128 stands for zero in the data rows.
Every row has a hidden score. How much higher is the second row's score than the first row's in each pair? 10 means about the same, 20 much higher and 0 much lower. The score is a weighted sum of the row's numbers plus the product of two more (or one squared), each taken from its middle value.
[126 153 164 127  92  88  85 100  99  92 134 100 133 137]
[128 130 125 111 116 118 117 109 110 113 130 110 127 136]: 3
[132 107 109 139 158 158 157 154 156 158 121 156 130 122]
[133 105  99 140 159 158 156 155 156 156 123 156 129 120]: 9
[131 130 129 150 144 140 140 152 153 144 121 151 129 122]
[125 134 146 148 142 134 142 156 153 146 121 154 135 123]: 7
[128 129 133 113 110 112 111 104 105 108 127 105 125 137]
[130 121 114 113 123 129 126 113 114 121 127 114 119 132]: 8
[129 135 142 115 102 106 103  98 100 102 130 102 126 139]
[126 122 141 152 159 150 147 168 170 161 116 169 134 117]: 9
[134 106  99 136 155 159 157 149 150 153 121 149 125 125]
[131 115 106 121 142 148 146 128 131 140 127 130 123 129]: 11
[125 154 173 115  81  73  82  95  89  83 132  90 131 139]
[132 123 120 122 125 133 131 118 118 125 130 120 123 132]: 8
[128 121 123 137 146 144 145 143 145 147 121 146 129 126]
[133 116 113 117 126 137 131 113 116 125 127 115 121 136]: 11
[121 139 142 137 140 131 132 146 148 143 127 147 128 120]
[125 133 134 124 115 119 116 111 114 116 133 112 127 130]: 16
[130 134 143 168 161 144 155 185 178 168 114 178 143 116]
[129 112 106 125 145 151 149 132 137 145 125 135 121 127]: 8
[121 162 169 128  93  94  91 104 105  97 138 106 137 130]
[129 133 139 114 106 106 110 105 102 105 127 105 126 139]: 12
[120 138 134 117 113 109 110 115 114 111 135 113 123 124]
[127 125 122 110 121 123 124 113 112 118 129 113 124 133]: 10
[134 116 113 117 125 134 131 112 115 124 126 115 122 136]
[134 117 117 148 155 152 152 156 157 155 120 157 127 123]: 11
[115 144 151 133 128 119 121 133 136 131 128 135 129 119]
[129 134 138 123 116 115 114 114 116 115 132 115 126 132]: 19
[125 140 137 126 113 115 114 110 113 116 133 114 127 130]
[130 134 142 117 101 105 100  99 100 100 131 100 129 139]: 13
[131 163 174 129  80  79  76  97  92  85 137  94 126 138]
[132 107 102 134 155 158 158 149 149 154 122 150 128 124]: 9
[133 113 109 117 128 138 135 114 117 127 127 117 121 135]
[135 116 108 119 127 138 132 114 118 126 129 116 120 135]: 9
[137 120 127 148 154 151 148 161 161 153 117 160 126 121]
[135 108 100 128 149 156 153 136 140 148 123 138 121 130]: 10
[121 146 148 112  99  94  96 104 102  99 136 103 124 129]
[129 104 103 138 160 156 158 157 158 159 124 157 134 120]: 13
[133 129 127 150 148 147 145 155 155 149 119 154 125 120]
[128 143 144 130 110 110 108 112 113 109 132 112 122 129]: 12
[121 138 140 111 108 107 109 108 106 107 128 107 125 132]
[132 117 108 118 132 140 137 119 121 130 129 121 122 132]: 13
[128 132 133 124 115 120 116 111 114 116 131 113 123 129]
[131 146 142 136 102 108 104 109 111 103 133 108 124 129]: 11
[119 161 175 108  81  68  76  95  86  81 136  92 133 134]
[130 122 121 136 149 147 148 148 149 150 119 150 127 124]: 7
[132 105  96 133 156 158 158 147 149 154 123 148 127 124]
[132 117 108 117 131 141 137 118 121 130 129 120 121 132]: 11
[117 129 115 170 176 155 158 205 201 178 142 201 153  89]
[131 114 117 157 165 157 158 178 177 166 120 176 139 112]: 6
[133 119 116 117 123 131 129 112 114 122 128 113 122 136]
[133 124 125 118 117 123 121 108 111 116 129 111 123 139]: 10
[127 118 105 117 132 139 138 120 123 130 128 122 119 129]
[127 162 174 136  91  91  90 110 103  96 137 106 138 129]: 12
[135 108 103 133 152 156 157 145 146 152 122 145 124 126]
[129 134 138 115 108 109 111 105 104 107 128 104 126 139]: 9
[130 130 131 125 118 124 123 117 116 120 130 116 127 130]
[132 135 137 122 109 116 112 108 106 109 130 107 126 134]: 9
[130 130 132 121 112 118 115 107 109 112 131 108 126 136]
[133 110 111 140 157 156 155 154 155 157 118 155 130 122]: 9
[126 156 156 138  99  95  94 112 110 100 133 109 129 126]
[128 112 121 156 165 156 156 176 175 168 117 177 143 115]: 10
[131 118 112 120 131 139 138 119 120 129 129 121 122 132]
[130 124 116 123 126 132 129 117 119 124 129 118 121 132]: 8
[109 166 174 114  82  67  70  99  97  79 136  99 124 125]
[131 106 103 135 156 157 161 154 153 157 122 154 134 121]: 11
[134 104  98 130 154 159 159 145 145 153 122 145 127 127]
[130 133 129 127 115 125 116 116 117 118 129 114 120 133]: 8
[130 105  94 129 155 158 159 145 146 153 127 146 128 122]
[129 140 143 125 110 112 114 112 108 111 137 112 131 133]: 10
[123 141 139 135 128 120 122 135 135 130 130 133 126 125]
[134 110 105 130 150 155 154 140 141 149 121 141 124 127]: 12
[132 117 117 130 144 148 148 140 140 147 122 141 126 126]
[127 106  96 130 159 159 159 152 154 158 131 153 130 120]: 12
[118 147 156 108  96  91  90  96  96  94 127 100 127 136]
[130 106  93 128 157 158 158 146 147 154 130 147 130 123]: 14
[129 118 108 118 131 135 135 120 122 129 129 121 119 129]
[124 125 120 109 120 122 121 110 113 117 130 113 123 131]: 10
[136 127 131 123 110 118 112 107 107 109 129 107 121 139]
[129 132 129 121 121 127 122 115 116 120 129 116 124 130]: 9
[134 104  99 130 153 159 158 146 146 153 121 147 128 126]
[130 107  95 133 156 158 158 150 152 155 127 151 129 121]: 10
[113 125 120 158 173 150 161 198 191 175 135 195 155  89]
[132 104  97 130 153 158 158 143 144 153 123 144 126 126]: 4
[128 135 132 125 117 119 117 116 115 117 133 115 125 134]
[132 141 152 123  95  99  96  99 100  98 131 101 124 143]: 11
[128 104  99 134 161 158 160 155 158 160 127 158 136 119]
[131 106  97 137 157 159 157 155 155 156 123 156 131 120]: 7
[124 140 137 113 104 103 102 104 103 101 128 103 121 134]
[129 167 185 127  78  77  82  99  91  82 134  93 137 141]: 13
[131 110 102 124 146 152 151 131 136 144 125 135 121 128]
[123 132 126 111 118 118 119 113 113 115 133 113 126 130]: 8
[128 143 148 115  99  98 101 101  99  98 129  99 129 137]
[132 113 105 123 144 149 149 132 135 143 125 134 123 130]: 10
[134 112 104 133 151 155 152 145 147 150 121 145 122 126]
[114 159 159 120  96  86  88 108 106  96 133 104 121 123]: 9
[132 101  95 130 155 160 158 144 147 154 125 146 128 124]
[121 151 164 127 100 100  96 108 108 103 136 110 134 135]: 7
[123 126 121 121 130 130 132 123 125 131 131 125 122 123]
[123 139 139 130 131 126 133 136 135 132 126 135 131 122]: 6
[132 119 118 118 120 128 125 108 112 119 128 112 121 137]
[133 104  97 130 155 160 160 148 148 154 124 148 130 124]: 10
[129 126 123 120 123 127 125 114 118 123 130 116 124 133]
[124 135 129 118 120 117 118 118 120 119 133 118 122 126]: 9
[126 131 131 125 116 120 118 113 114 117 132 114 125 128]
[128 128 124 120 121 126 124 115 117 123 130 117 126 131]: 9
[129 127 142 154 156 144 147 166 170 158 118 168 131 118]
[103 169 174 115  90  70  79 106 105  95 137 107 129 118]: 4
[117 157 153 128 110 104 103 123 121 111 136 122 125 121]
[134 118 110 116 124 133 129 112 114 122 127 113 118 137]: 13
[131 129 131 123 116 123 121 112 111 116 130 112 126 135]
[119 124 114 150 170 154 164 186 180 172 137 183 146 100]: 13
[129 105  96 131 156 158 160 148 149 155 127 149 131 122]
[128 137 148 116  98  97  97  96  99  98 130 100 128 139]: 10
[117 144 142 115 106 102 105 112 110 104 133 109 122 126]
[129 124 122 113 117 123 123 111 110 116 129 111 124 136]: 12
[132 126 130 146 151 145 152 159 154 151 119 156 128 122]
[135 114 114 145 155 154 152 156 156 154 119 155 126 126]: 11
[123 164 169 134  97  92  96 113 107 100 137 108 132 126]
[136 142 152 121 102 102 104 105 105 100 132 105 132 142]: 14
[127 116 107 116 135 141 139 122 125 133 129 125 121 128]
[130 126 119 119 126 132 130 117 119 125 131 119 125 133]: 9
[132 122 131 149 154 149 155 163 161 157 119 162 134 121]
[129 124 125 114 116 120 119 107 108 113 130 108 124 136]: 10
[130 112 117 150 164 156 161 173 168 165 124 170 145 112]
[130 123 114 124 126 135 130 119 119 125 130 118 120 132]: 5
[130 137 147 122 103 107 101  99 102 102 130 103 129 140]
[124 126 123 107 119 120 119 109 111 116 129 111 123 133]: 7
[117 158 163 128 110  99  97 125 123 111 137 122 125 121]
[127 142 158 122  95  96  94  97  97  94 130  98 128 145]: 16
[128 135 137 116 107 109 109 103 103 107 127 104 124 139]
[133 122 116 121 123 130 127 114 116 121 129 114 119 135]: 11
[129 126 122 120 123 129 127 115 118 124 130 117 123 134]
[132 128 118 123 123 132 127 117 120 123 128 117 120 131]: 8
[127 170 182 133  82  77  83 102  92  85 132  98 133 135]
[128 107 106 140 163 158 161 162 163 163 127 164 138 114]: 14
[135 108  97 129 153 159 157 142 144 152 123 143 126 128]
[135 120 114 120 124 134 130 115 116 123 128 115 121 135]: 11
[132 106 103 134 156 159 157 148 150 155 120 150 126 125]
[123 128 127 107 117 119 118 109 110 114 127 111 122 130]: 8
[131 140 133 123 116 119 118 114 115 115 134 115 129 130]
[119 131 129 110 116 119 118 111 113 114 128 112 125 129]: 8
[133 113 108 138 152 155 153 147 148 151 121 147 122 127]
[129 114 105 120 141 147 146 127 131 139 126 130 121 128]: 11
[133 109 103 138 159 157 159 157 155 159 124 156 135 119]
[131 138 143 117 100 104 100 101 101  99 130  99 123 141]: 8
[128 110 110 144 164 161 159 165 166 163 119 167 139 119]
[122 111 107 143 169 158 158 174 172 167 129 174 147 107]: 13
[132 125 117 126 123 131 128 116 118 122 131 116 120 134]
[124 113 123 154 171 155 160 182 182 171 119 182 147 114]: 16
[129 107 101 134 161 159 159 156 159 159 126 158 135 118]
[132 103  99 132 156 160 157 147 150 155 122 150 129 125]: 9
[129 164 185 124  79  70  73  94  90  80 138  92 136 147]
[131 130 127 124 120 125 125 116 115 120 129 114 123 132]: 5
[131 119 110 121 129 138 134 116 120 129 128 118 121 132]
[128 137 133 128 116 122 121 117 115 117 130 115 126 131]: 9
[134 131 134 125 110 115 115 108 106 110 129 106 126 140]
[128 121 118 115 120 128 125 112 112 118 127 112 123 134]: 9
[128 107  98 135 158 158 160 156 153 158 131 155 136 118]
[129 158 179 124  79  73  78  94  88  82 132  90 132 144]: 11
[116 143 157 138 131 121 122 139 143 134 131 143 131 118]
[131 108 101 138 160 158 159 158 156 159 126 157 135 118]: 18
[126 133 126 131 131 131 130 132 133 131 128 131 123 125]
[131 120 117 114 121 129 125 110 112 121 127 112 121 136]: 11
[130 136 138 113 106 107 106 104 103 104 129 104 129 144]
[135 122 113 122 125 134 131 115 117 125 127 117 119 134]: 10
[133 114 105 120 132 141 138 119 121 130 128 120 119 132]
[120 131 128 113 122 122 121 116 118 120 133 118 123 125]: 9
[132 108 112 140 160 159 157 158 161 159 121 161 131 120]
[129 120 118 119 125 132 130 115 118 125 131 117 123 133]: 10
[130 127 125 122 123 127 128 118 118 123 130 119 124 132]
[132 124 127 118 114 123 121 109 109 114 127 109 123 139]: 10
[129 128 124 113 115 118 118 109 109 113 127 109 121 135]
[136 120 114 120 122 132 128 113 114 120 128 113 121 138]: 11
[132 124 127 118 116 124 123 109 109 115 128 111 124 136]
[123 125 118 110 122 126 125 113 116 121 130 115 122 129]: 8
[134 112 106 132 149 154 152 140 142 148 122 140 121 128]
[118 143 145 109 107  99 108 108 108 107 134 107 127 129]: 9
[134 123 119 123 120 129 124 112 114 118 129 113 120 134]
[132 133 135 125 107 113 107 108 107 105 130 105 122 136]: 11
[126 134 135 134 139 134 137 143 142 141 124 142 131 124]
[130 106  97 131 157 160 159 150 150 156 126 150 131 121]: 14
[126 128 128 121 119 124 122 112 116 119 129 116 123 131]
[127 132 131 122 117 121 117 113 115 118 134 116 123 129]: 11
[121 114 108 142 170 157 161 178 177 170 139 178 144 106]
[131 107 105 139 159 158 159 158 156 159 127 158 134 117]: 8
[131 120 132 171 168 155 154 191 189 172 113 187 144 116]
[130 105  97 131 157 159 159 150 151 157 125 151 133 120]: 4
[129 117 106 115 130 138 135 118 121 128 129 119 120 131]
[128 118 112 122 137 142 142 128 129 136 129 129 124 127]: 12
[117 142 143 125 121 116 116 125 127 123 133 126 132 122]
[128 107  98 131 158 156 160 154 153 156 131 153 132 119]: 15
[132 118 113 115 124 133 131 113 113 123 127 114 121 136]
[127 106  95 128 158 158 158 148 151 156 129 151 130 120]: 12
[123 129 123 118 124 125 124 121 122 125 129 120 121 125]
[127 118 119 137 150 149 148 147 149 150 121 148 126 124]: 10
[124 161 174 123  88  87  84 100 101  90 134 102 133 135]
[134 128 129 113 112 114 115 106 107 110 130 107 126 141]: 9
[134 108 102 135 155 157 158 150 149 155 121 150 128 125]
[129 115 110 123 142 146 144 129 134 140 126 132 124 129]: 11
[127 153 150 132 105 105 103 115 112 105 132 109 128 132]
[128 169 185 136  77  75  81 102  94  80 133  93 137 141]: 15
[126 113 109 144 167 155 159 176 173 167 130 175 149 111]
[129 158 172 120  76  72  71  89  88  77 128  86 127 147]: 11
[131 119 111 119 129 136 134 117 120 128 130 119 122 133]
[128 123 139 159 159 151 154 169 169 161 114 170 139 119]: 10
[117 120 135 163 176 149 167 206 196 179 135 199 157  93]
[129 111 106 143 164 155 159 168 167 164 127 168 142 114]: 3
[133 132 133 130 111 115 112 112 112 111 131 111 121 134]
[127 144 147 111 103  98  99 102 101  98 130 103 133 137]: 9
[129 105  94 128 155 158 159 144 145 153 129 146 128 121]
[129 121 116 126 142 142 141 134 137 142 125 137 125 126]: 6
[126 157 159 135  98  98  96 111 108 100 134 109 128 132]
[132 127 133 117 109 116 112 103 105 109 129 105 125 141]: 11
[133 124 115 123 125 133 128 116 117 123 131 117 119 133]
[132 127 124 123 118 127 121 113 115 118 131 114 121 134]: 11
[132 123 112 124 126 136 132 117 119 125 130 117 120 132]
[129 115 131 158 164 152 156 175 175 165 114 175 141 118]: 16
[104 160 173 109  98  83  88 110 111 101 134 112 132 122]
[128 138 144 123 106 109 107 105 106 107 129 106 127 137]: 19
[130 113 128 154 163 153 155 173 173 165 117 173 138 119]
[130 126 126 135 145 146 147 147 146 146 123 146 127 126]: 4
[129 129 125 122 122 127 128 118 117 123 131 117 124 132]
[128 135 146 117 102 106 106 103 100 103 129 102 130 140]: 11
[131 112 112 140 156 157 154 154 155 157 116 156 130 125]
[119 137 136 108 111 108 108 107 109 108 129 109 126 129]: 9
[133 113 102 126 144 149 148 131 134 142 125 132 120 129]
[130 119 120 136 148 144 147 145 148 149 120 148 129 124]: 10
[126 111 110 145 162 158 159 169 166 162 128 168 146 114]
[134 125 123 123 119 127 122 114 116 118 130 114 121 134]: 6
[132 140 148 125 106 109 108 107 105 105 132 105 129 137]
[131 155 156 133  97  95  93 109 107  97 132 105 124 134]: 10
[123 151 162 123  91  93  88  98  99  93 134 100 130 137]
[128 131 126 130 135 134 136 135 134 136 126 135 125 125]: 7
[118 135 137 107 111 106 109 106 107 108 132 107 128 132]
[128 142 142 147 137 130 133 148 146 139 124 146 128 126]: 8
[111 164 170 110  80  68  72  97  92  80 137  93 127 131]
[135 111 106 133 150 154 151 142 144 149 124 143 120 128]: 10
[130 103 100 133 156 158 159 148 150 155 121 149 129 125]
[140 160 169 135  82  79  78  96  94  82 132  92 128 144]: 16
[131 106  95 134 157 158 157 150 152 156 128 150 129 120]
[127 124 119 114 120 126 125 112 112 119 127 113 122 132]: 8
[129 120 124 140 151 149 149 150 152 152 120 151 131 126]
[130 128 128 124 122 128 127 116 116 120 129 116 125 131]: 11
[131 105  92 130 156 158 158 147 149 154 128 148 127 122]
[130 108 105 137 159 157 157 153 154 157 120 155 130 124]: 10
[130 153 158 134  94  96  90 105 104  98 135 104 125 134]
[134 130 136 122 110 115 115 108 107 110 130 108 125 139]: 9
[129 112 104 124 144 151 150 131 135 144 124 133 121 128]
[127 135 135 133 136 132 135 139 137 138 129 140 126 122]: 8
[120 132 127 115 121 121 125 119 118 122 132 119 126 126]
[125 123 115 118 131 132 134 120 124 130 129 123 123 127]: 10
[130 123 126 118 115 123 118 107 109 115 130 109 125 136]
[117 152 154 111 101  95 101 110 105 101 136 107 129 128]: 6
[130 108 109 153 163 157 159 170 170 164 123 168 138 112]
[133 122 112 123 127 134 130 118 120 126 128 119 118 132]: 3
[128 113 117 145 159 155 154 158 158 159 118 161 133 121]
[127 125 118 115 118 123 120 109 111 116 129 112 121 134]: 8
[131 133 139 126 110 114 113 109 107 110 131 107 127 137]
[132 120 118 137 145 146 145 143 147 146 122 144 122 126]: 7
[134 120 117 120 121 130 126 111 113 119 128 112 120 138]
[124 170 169 128  93  86  86 108 104  91 145 106 138 133]: 12
[129 121 115 121 127 136 131 115 119 125 128 118 123 131]
[131 124 124 116 118 123 122 109 110 117 127 109 124 138]: 9
[130 109 102 143 161 157 158 164 164 161 131 165 136 114]
[129 104  94 126 157 158 158 145 148 155 129 148 130 120]: 10
[132 122 112 122 129 136 133 119 120 126 127 119 121 130]
[128 137 134 128 113 116 112 115 115 115 137 113 123 131]: 12
[132 119 109 122 130 139 135 119 121 128 129 120 118 132]
[129 150 159 135 103 101 103 116 112 106 136 111 129 128]: 12
[125 144 159 160 147 134 141 170 161 152 118 164 138 119]
[131 138 144 116 101 104 106 103 100 103 130 102 126 140]: 15
[130 117 118 135 148 148 150 144 145 148 122 146 124 127]
[132 103  96 132 156 159 157 145 148 154 124 147 128 123]: 12
[126 109 107 142 164 157 157 166 168 167 126 169 142 112]
[133 126 124 122 120 128 128 114 115 120 127 116 124 133]: 7
[116 152 159 144 126 113 116 139 142 131 131 141 133 122]
[129 129 127 115 115 120 121 108 108 113 127 108 123 136]: 13
[125 112 117 155 165 156 161 180 176 170 127 176 148 107]
[128 136 158 165 157 143 153 183 177 161 117 179 143 118]: 2
[120 152 168 105  84  79  78  91  89  83 130  91 130 138]
[115 148 152 137 129 117 122 139 139 132 128 139 134 120]: 4
[130 105  99 133 157 158 159 152 150 156 127 153 133 120]
[134 124 126 118 116 121 120 109 109 114 129 108 124 140]: 8
[129 116 115 134 150 151 150 145 149 152 118 148 127 128]
[125 134 129 112 114 115 113 111 111 113 132 110 122 130]: 11
[123 137 131 127 124 122 122 126 128 125 130 125 122 123]
[129 119 113 129 141 147 144 134 137 142 125 135 121 128]: 11
[131 122 130 155 156 152 155 168 166 161 120 167 136 122]
[131 120 111 122 130 137 136 119 120 128 130 120 122 131]: 10
[130 117 114 110 125 132 130 112 114 123 127 114 121 135]
[114 160 154 117  95  87  87 110 107  95 135 106 124 127]: 7
[135 134 139 121 101 106 105 102 102 100 130 100 123 144]
[132 112 111 151 163 157 159 171 170 164 120 169 139 112]: 14
[125 127 121 118 128 130 132 124 122 129 128 122 125 128]
[129 116 114 113 126 132 133 114 115 123 126 115 121 134]: 12
[114 159 163 110  95  86  91 108 104  96 134 105 132 122]
[125 130 134 135 136 131 136 137 136 136 125 136 128 123]: 12
[127 117 108 115 130 135 134 118 120 128 129 119 119 129]
[127 120 116 132 144 147 146 137 140 146 123 139 124 124]: 8
[128 146 142 134 108 110 108 114 114 108 136 110 124 131]
[127 153 168 115  84  80  84  97  90  87 133  93 132 143]: 10
[119 147 157 108  93  86  88  95  95  93 131  97 127 135]
[125 148 151 147 131 114 120 147 145 132 125 144 129 124]: 12
[123 152 158 149 126 116 118 145 143 129 125 140 124 118]
[129 117 105 118 133 140 138 121 124 132 127 122 121 129]: 13
[133 126 119 119 126 132 131 117 118 125 131 118 125 134]
[129 129 125 124 122 126 128 118 116 122 130 118 126 130]: 10
[126 156 168 119  77  71  72  89  90  79 132  90 127 141]
[122 128 120 110 122 123 126 114 116 122 130 116 122 131]: 4
[135 120 118 120 122 130 125 111 113 119 129 112 120 138]
[125 125 115 115 128 131 131 120 121 126 130 123 126 127]: 9
[126 134 130 137 135 133 131 137 139 135 123 137 123 126]
[132 115 112 115 126 136 132 112 115 125 127 115 121 136]: 14
[128 107  97 137 159 156 157 155 157 158 131 156 131 117]
[120 170 194 116  68  54  66  87  78  69 136  84 135 143]: 11
[132 156 162 133  87  88  84 105 102  88 139  98 127 139]
[134 114 104 129 143 150 148 133 135 142 126 133 119 129]: 7
[131 125 118 120 128 134 131 118 120 126 130 120 124 132]
[129 125 122 129 137 140 142 134 134 139 126 134 126 125]: 10
[123 146 152 150 134 123 125 148 148 136 128 147 126 120]
[133 114 114 136 151 153 155 147 146 151 121 146 125 127]: 13
[134 106 100 133 156 157 159 149 148 154 122 149 129 122]
[121 155 163 146 128 114 125 143 141 133 123 142 139 117]: 3
[133 138 152 125 101 103 105 107 104 101 133 105 129 136]
[126 110 105 138 160 157 160 162 159 161 129 161 138 116]: 10
[132 145 149 129 101 104 107 109 105 105 136 106 131 135]
[126 159 161 127 104 100  99 111 112 103 140 111 133 131]: 7
[125 125 131 172 173 152 162 204 194 179 121 198 156 103]
[132 104 100 129 151 158 157 140 142 150 122 141 124 128]: 3
[133 132 126 120 116 119 120 110 112 115 131 112 127 136]
[111 150 156 119 110  95 106 118 120 111 132 118 129 123]: 8
[109 177 184 108  70  55  59  94  88  70 141  88 125 130]
[121 154 158 125 104 104  99 110 111 104 134 110 129 131]: 8
[127 119 117 128 141 144 141 132 136 142 125 134 124 128]
[126 124 118 116 130 132 134 122 123 128 129 122 122 127]: 10
[128 114 131 159 168 155 162 186 181 170 118 179 151 113]
[121 144 164 109  89  87  84  92  93  88 130  95 132 143]: 4
[122 156 156 132 101  98 104 114 109 106 138 110 131 125]
[132 126 128 119 112 118 115 106 107 109 128 105 120 139]: 11
[134 108 104 134 154 156 157 146 146 153 120 146 127 127]
[130 153 164 129  86  86  84  99  98  87 133  97 123 137]: 13
[126 109  98 127 157 158 160 150 150 156 130 150 130 118]
[127 113 113 150 166 156 162 175 171 167 126 172 144 113]: 11
[127 113 105 144 161 156 160 168 165 162 129 166 143 110]
[127 108  95 133 158 157 157 154 154 156 130 154 130 117]: 8
[133 120 110 120 130 138 136 119 121 129 130 120 123 133]
[133 110 105 129 149 154 153 138 141 148 122 141 122 129]: 10
[129 131 132 123 116 121 122 114 114 117 130 114 127 131]
[134 116 119 145 153 153 155 155 153 154 120 155 127 123]: 10
[127 146 150 125 107 106 104 109 110 107 131 110 129 130]
[125 134 132 123 116 119 116 113 115 115 134 114 126 129]: 11
[103 160 169 112  92  74  84 102 103  94 134 104 134 124]
[130 130 130 125 118 123 120 113 115 119 130 115 126 129]: 14
[127 147 163 120  90  91  88  92  96  89 131  94 131 141]
[135 114 118 152 158 153 153 166 165 158 117 165 131 123]: 8
